One vector is turned by the same rotation once a tick. Each row is the vector after some number of ticks, and that number follows the row.
The counts run from 0 to 573.
[ 31  51   8 -10   6 -14  17   3 -34  -5  -2 -12  14  56  37  11  40   5
 -28  11 -28 -44 -48 -24 -11  31 -74   0   7   3  30 -10  27  20  12   2
 -40 -32 -29  -4   3 -22 -14 -16 -31 -26 -13  31 -14  -4 -52   0 -17   2
  24   8 -39 -22  38 -24  -7 -30  -9 -16  57   4  20] -> 232
[ -8 -21  -6 -34  -6 -39  10  13 -25 -30  47 -43   0  40  61  -2  44 -62
 -24  43 -27 -51 -21 -28  30  28 -53  32 -17  17 -12 -57  41   9 -37  14
 -53  -5  -2   2 -15 -37 -16  21  -3 -39 -17 -15  -5  -1 -40  15  -7  -9
   0 -21 -11 -23   5 -18  25 -10  12 -32  29   6  44] -> 563
[ 14  -4 -18   1 -10   3   1 -22   6 -33   6 -30 -23  54  52  15  13 -41
   3  18 -10 -41   5 -33  -1   9  -8   3 -57  12 -12 -20  46  12 -44 -19
 -49 -34 -22  20 -39 -10 -34  35  11 -45   7  -3 -28   2 -39  -1   0  13
 -19  -3 -30   2   2 -24  57  14 -37 -37  36 -27  22] -> 181
[ 12   3  30 -14 -41  -1  41  -2 -21 -13  24  -1 -16   2  75  19  11 -39
  -4  25 -35   3 -16 -51   9  52 -30   3 -39  22  11 -24  19 -23 -25  17
 -46  -8 -39   9  13 -48 -23  19 -11 -42   3   7 -36  21 -21   6 -26  10
 -27  10 -60   8   7 -23  36  16 -20  21  39  -7   6] -> 116
[ 21 -23 -14 -21 -16 -16  25 -30  15 -32  -6 -27 -10  16  64  34  23 -45
 -45  45 -24 -24 -14   8  13  31 -28   6 -14  28 -31 -26  21 -13 -15 -11
 -45 -14  -4  18 -24 -31  -7  31   8 -38 -10 -21 -26  14 -29  23   1   4
 -25   2 -41  11 -11 -22  77  -6 -28  -8  23 -28  44] -> 73
[-13  31  16   3 -56  -1  26  12 -13 -29  47  10   7  42  74  45   5   0
   4   4 -36 -19   2   4   2  61 -20 -21 -20  56 -20  -9  19  28 -11 -28
 -39  20   5 -27   8  -5 -13  27  -2 -18 -42  -5   0   0 -29   2 -23  -2
 -21  18 -17  -2  -7 -29  56   2 -66 -38  33 -14  38] -> 382
[ -2  56  23  14 -65   1  20  15 -27 -20   9  33  -9  47  57  26  19   9
  22   8 -21  -6   6 -45 -20  51 -33   6 -41  52 -11  10  40  -9  -8   4
 -35 -10 -34  -9  -2 -19 -26  25 -21 -37 -10  23 -13  -1 -43   4 -41  -3
 -11  31 -33   4  -2  -2  39  -6 -25  -6  46 -30   9] -> 512
[ 12  28  18   0 -31  17  34   3 -10 -17  18  -5 -25  23  70  30 -23 -14
  26  19  -3 -17  -9 -47  -5  26  -6 -17 -54  14  37   8  36  10 -51 -20
 -34  -2 -38   5   1 -23 -43  22   1 -58   3  23 -34  -2 -26 -21 -28  18
 -19  27 -39  15  13 -24  41   4 -64 -29  40 -27 -14] -> 503
[ 16   8   4 -21 -31  13  16   4 -21  -6 -12   8 -29  18  51   4  21 -28
 -11  40   1 -38  -2 -55 -10  39 -28  46 -45  39 -25  -8  42 -20 -28  16
 -53 -30 -42  26 -25 -31 -20  21 -10 -55  -8  19 -18   3 -38  13 -25 -22
  -5  22 -23   8  10  -6  56  -3  -5  -2  34 -28  -3] -> 190
[ -4 -35  -5 -17  -2 -32   6 -26   5 -12  -1 -56  -1   8  71  -9  48 -35
 -69  41 -15 -33 -34 -28  15  16 -34  21  12 -12 -15 -31  19   7 -11 -20
 -52 -16   8  13 -13   2  24  -3 -18 -34 -35 -25  15  -9 -41  18 -19 -27
 -26   6 -19  -3   5 -20  29 -12 -49 -35  23 -22  57] -> 318
[  8  25  -3   3 -41   3  -2   2 -12 -34  11  16  14  28  51  12  29  18
 -17   6 -14 -29  17 -27 -18  44 -45  21 -16  52 -41  18  22  13  -3 -29
 -37 -21  -7  -1 -11  -6   9  -6 -20 -15 -48  20   7 -17 -54  14 -23 -17
  -9  23 -31 -11   5   0  57  -7 -29 -19  26 -53   3] -> 304
[ 44  12  10 -15 -40   5  26 -29   0 -39   1  20   8   9  48  16  16 -10
 -10  10 -13 -23  11 -16 -27  52 -48 -14 -20  33 -23  25  19   9 -19 -33
 -39 -10 -22   4  10 -14  -5   5 -11 -16 -27  28 -37   1 -43  -1 -18  -6
  -1  16 -69  -4  40 -43  63 -10 -28  22  41 -49 -17] -> 334
[ 48  22   0  -4 -23  -6  24 -24 -14 -32  22  -3   7  22  41   1  28 -44
  12  10 -21 -38   3 -31  -7  39 -49  -3 -40  17  10   6  39   1 -18 -19
 -13 -14 -38   0  -2 -39 -34   2 -10 -21 -12  37 -58   1 -46  -8  -5   7
   3   5 -68 -29  54 -36  45  -5   1  17  48 -30 -23] -> 333
[ 21   9 -16   9 -41   8  21 -29   7 -49 -11 -15  -6   4  63   4  -7 -17
 -10   3  -3 -14  20 -48 -19  25  -3  -7 -46  22 -11  15  39  12 -19 -49
 -29 -18 -27  25  -9 -18 -15  -7 -16 -50  -8  15 -39  14 -38 -18 -10   8
 -29  23 -68  30  -1 -22  68  -1 -41 -11  40 -44  -1] -> 47
[ 13  61  11   4  -5   7  12  19 -27 -23  12 -19 -21  58  53   4   2   5
  18   2 -18 -37 -16 -56 -22  22 -30  -4 -50  16  49  -1  48  15 -15 -14
 -29 -31 -39  -5 -11 -13 -41   1 -28 -42   3  27 -33  -2 -42 -21 -28  16
  17  20 -30  -8  23  -7   7 -13 -33 -21  54  -2   1] -> 263
[ -6  19  15  27 -48  15  27 -17 -27   0  39   5   4  11  80  -5  -7   7
 -21   5 -21  22  -2 -53 -33  50 -30   8 -19  14  19  26  30   3   3 -28
 -33 -11  -3  -2  13 -11 -12  -8 -26 -25 -24  14  -5  -6 -38   8 -31  -1
 -36  39 -62   5   4 -22  22  17 -76 -15  32 -35 -18] -> 13
[  5  39 -11 -22 -27 -12  -9  27 -15 -32  26  11  -6  55  45  20  28 -13
   4   4  -9 -75   8 -46  -8  29 -37  15 -48  60 -13  -6  47  17 -31   0
 -36  -4 -35  -1 -21  -8 -27   8 -12 -42 -28  28  -6 -13 -46   1 -22 -16
  13  10   5 -35  29 -11  41 -20  -5 -31  26  -8  24] -> 59
[  5  37   2  46 -25   8   7  -5 -44  13  45  -5   8  34  78 -26   3  -3
 -14 -14 -27  -4 -25 -55 -21  30 -42   6 -19 -11  46  17  46  23   4 -17
 -32 -15 -10  -1   3 -19  -3 -11 -27 -28 -19  21  -4  -8 -47   8 -24  -1
 -18  25 -57  -7  15 -29 -17   3 -47 -36  57 -21 -21] -> 14
[-12 -34 -14  15   6  -5  -4 -10 -16   2  29 -43  -9  13  72 -31  21 -24
 -36  34  -1 -29 -24 -53  -6  14 -27  37 -22 -10  10  -7  39  19 -29 -25
 -47  -2  10  23 -19  10   3   3 -13 -40 -33 -16  15 -22 -39  12 -20  -8
 -24  10 -20 -10  -1 -25  14   6 -59 -67  15 -41  13] -> 427
[ 20  32 -16  -8 -20 -28   6   2 -33 -22  14   2  17  25  26 -17  61 -27
 -40  15 -35 -48 -18 -55  -6  44 -66  31   2  15  -3 -10  38   5  -4   6
 -26 -26 -16   8  -9 -23   2 -26 -32 -23 -25  20  -5  -1 -62  -3 -15 -25
   8   4 -43 -35  23 -13   6 -31  18  -7  40  -1   8] -> 197
[ 12  67   8   0 -47  15  19   1   0 -23 -22  24  -7  50  74  28  11  35
  -4   4 -35 -20  -3 -19 -19  52 -22 -13 -13  44 -13  14  26  18  14  -3
 -36 -38 -24  -3  -5  -6 -13  11 -32 -32 -27  27 -10  -7 -40  -3 -39   7
  -9  38 -40  15 -21   0  41 -26 -66 -15  39 -34  27] -> 21
[ -5 -20 -15  25 -21 -11   3 -25   5 -28  10 -26  -3  19  79   6  15 -12
 -37  27 -20 -12   4 -15 -12  19 -17  -6  -9  30 -22  10  24  16 -12 -54
 -53 -25   8   2 -25  12  -4  19  14 -25 -26 -25   4  -8 -36  16  -6  12
 -37  17 -38  10 -16 -23  66   4 -70 -60  23 -49  36] -> 178
[ 12   7 -31 -18  -7 -21  10  12   3 -58  15 -39 -20  50  51  18  30 -25
  -8  19 -25 -64  12 -19  19  14  -2 -21 -36  28 -15 -22  58  37 -45 -38
 -33   0 -18  -1 -31   1 -26  24   5 -34 -22   2 -26  -2 -35 -10  -7   5
  -2  -6 -10 -10   9 -18  57 -17 -34 -57  23 -11  30] -> 420
[ 29  49  11  -5  -4  -5  26  -8 -38   6  19  -3   0  59  39   0  26 -12
  -4  14 -26 -33 -31 -30 -25  32 -75  14 -10  13  22  -6  33  14   4  13
 -44 -38 -32  -7  -7 -29 -35  21 -33 -28  -3  19 -25   8 -52  14 -13  12
   7   2 -50 -21  48 -27   1 -15 -19   3  54  -6 -10] -> 228
[-26  -3 -13  10 -22 -43  13  12 -34 -17  44 -45   8   3  85 -11  32 -44
 -35   5 -35 -29 -29 -51  33  24 -34   9   4  -4  11 -58  42  13 -20  -6
 -31  14   6  -2 -12 -19  -3 -29 -25 -28 -20  -8  -3  10 -35   0 -18 -15
 -20   2 -28  -5 -24 -12   9  -4 -19 -59  20   1  34] -> 36
[ -7  -7  36 -11 -25  -7  34 -21 -29   8  14  -5 -14 -17  85  15  15 -16
 -47  49  -8  15 -35 -40   0  46 -41  16  -1  -2  17 -14   3 -20  -5   4
 -49  -4  -2   6  23 -24  10  12 -15 -41 -19 -16  -5   4 -20  17 -25  -6
 -38  20 -48  17  -2 -16  21  14 -57   0  27 -24  11] -> 113
[  0  71   0  28 -16 -14   4   9 -40  -8  23  -4   2  72  50 -13  16  15
   7 -15 -39 -26 -28 -43 -21  29 -42 -13 -23   5  35  -3  41  31   8 -14
 -29 -43 -29  -9 -15 -17 -29 -14 -39 -25 -14  38 -16  -4 -46  -1 -13   1
  11  16 -40 -13  18 -15 -21 -31 -27 -40  60   0   9] -> 19
[  4  56  11 -23 -35  -3  17  17  -4 -25 -27  11 -14  52  67  47  23  27
   4   4 -32 -33 -17 -16  10  44 -14 -27 -29  53 -24 -12  26  29  -7  -1
 -39 -26 -28 -14  -1  -4 -17  15 -11 -44 -21  17 -11  -6 -27  -9 -33  -1
   8  28  -8   1  -8  14  49 -36 -46 -20  47  -8  56] -> 25
[ -7  17 -17  -3  -9 -25  -9  19 -28 -12  43 -15  11  49  58  -6  60  -9
 -28   7 -20 -61  -4 -36  -2  21 -54  29 -12  27 -10 -11  38  20 -18  -7
 -30  -4   6  -8 -15  12   3  -9 -25 -21 -51   7  21 -18 -62  17 -20 -36
   6   6   1 -42  16 -10  13 -15 -16 -48  28 -17  32] -> 62
[-15 -17 -12  15  -9 -32  24  11 -15 -20  28 -57  -7  -9  75 -14  26 -48
 -36   4 -14 -25 -21 -75  27   6 -17  11 -20 -19  30 -41  55  27 -48 -24
 -31   8 -10   5 -16 -22  -4 -19 -16 -56 -22  -5 -15  13 -24 -22 -12  -5
 -21  -7 -30  -2  -8 -17   7  -1 -24 -62  28   5  17] -> 532
[ 22  33  22 -21 -42  12  43 -15  -4 -36 -19  15  -2  -8  63  20   7  19
 -24   5 -16 -10 -25 -42  -7  57 -34 -19 -27  13  12  19   6   8 -10 -22
 -40  -5 -53   3  31 -35  -7 -12 -28 -38 -29  29 -34   8 -29 -24 -45   5
  -3  35 -66  24  17 -15  44 -26 -58   9  39 -28   9] -> 369
